0: 129/131/124/117/129/149/131/148/116/108/160
1: 156/123/125/116/118/126/128/131/123/128/137
2: 121/126/126/115/128/132/137/157/153/134/113
3: 133/120/122/144/122/129/126/122/122/129/138
4: 181/120/131/107/134/111/131/163/111/76/147
5: 120/129/138/145/121/130/136/98/144/159/93
6: 129/133/167/92/113/149/105/90/145/161/116
7: 107/126/105/108/125/135/127/141/109/99/141
8: 112/124/121/122/124/142/131/146/124/135/125
9: 120/124/113/120/126/146/131/158/115/105/159
10: 204/133/129/138/152/118/141/158/64/42/188
11: 181/125/93/162/152/123/131/154/50/76/208
12: 146/115/139/158/108/111/127/74/161/181/57
13: 182/116/96/150/144/128/122/159/62/82/203
14: 141/136/182/89/96/137/112/48/176/203/58
15: 134/127/134/146/120/127/130/100/148/158/101
16: 119/127/129/114/127/136/140/160/162/145/102
17: 119/135/121/175/158/121/137/147/150/129/146

125/138/160/99/122/161/119/109/146/157/129 -> 6 15 8 5 2
139/128/139/141/125/125/134/123/145/148/113 -> 15 5 3 2 1
138/143/176/77/122/123/113/99/146/143/80 -> 6 5 15 14 16
173/132/125/120/142/137/121/154/95/121/197 -> 0 13 9 1 4
109/138/96/215/162/79/136/106/134/123/133 -> 17 3 15 5 8
169/124/118/123/141/126/117/149/89/107/186 -> 13 0 4 9 1
108/112/122/101/110/130/130/139/151/147/78 -> 16 2 8 5 15
122/125/135/113/118/154/135/136/133/136/122 -> 8 2 16 1 3
132/136/167/102/125/124/129/104/121/120/89 -> 6 5 15 1 8
109/136/118/116/134/140/132/148/118/106/134 -> 7 9 0 8 2
123/130/157/71/111/123/125/112/132/123/69 -> 6 2 16 5 15
109/134/124/159/149/116/128/130/145/133/135 -> 17 3 8 2 15
131/136/168/90/116/156/121/111/147/165/114 -> 6 15 5 16 2
98/140/94/212/159/88/142/103/128/122/134 -> 17 3 15 5 8
194/132/141/134/150/97/129/143/109/85/162 -> 4 10 1 13 0
106/120/106/118/127/134/125/151/107/103/151 -> 7 9 0 8 3
124/132/118/173/149/110/130/129/136/126/141 -> 17 3 8 1 15
197/124/127/151/147/97/131/144/110/87/158 -> 4 10 13 1 11
188/122/139/139/143/88/117/126/117/89/148 -> 4 1 3 0 10
125/131/148/109/118/158/124/122/139/146/129 -> 8 6 2 1 3
106/138/108/109/130/138/135/147/101/90/143 -> 7 9 0 8 3
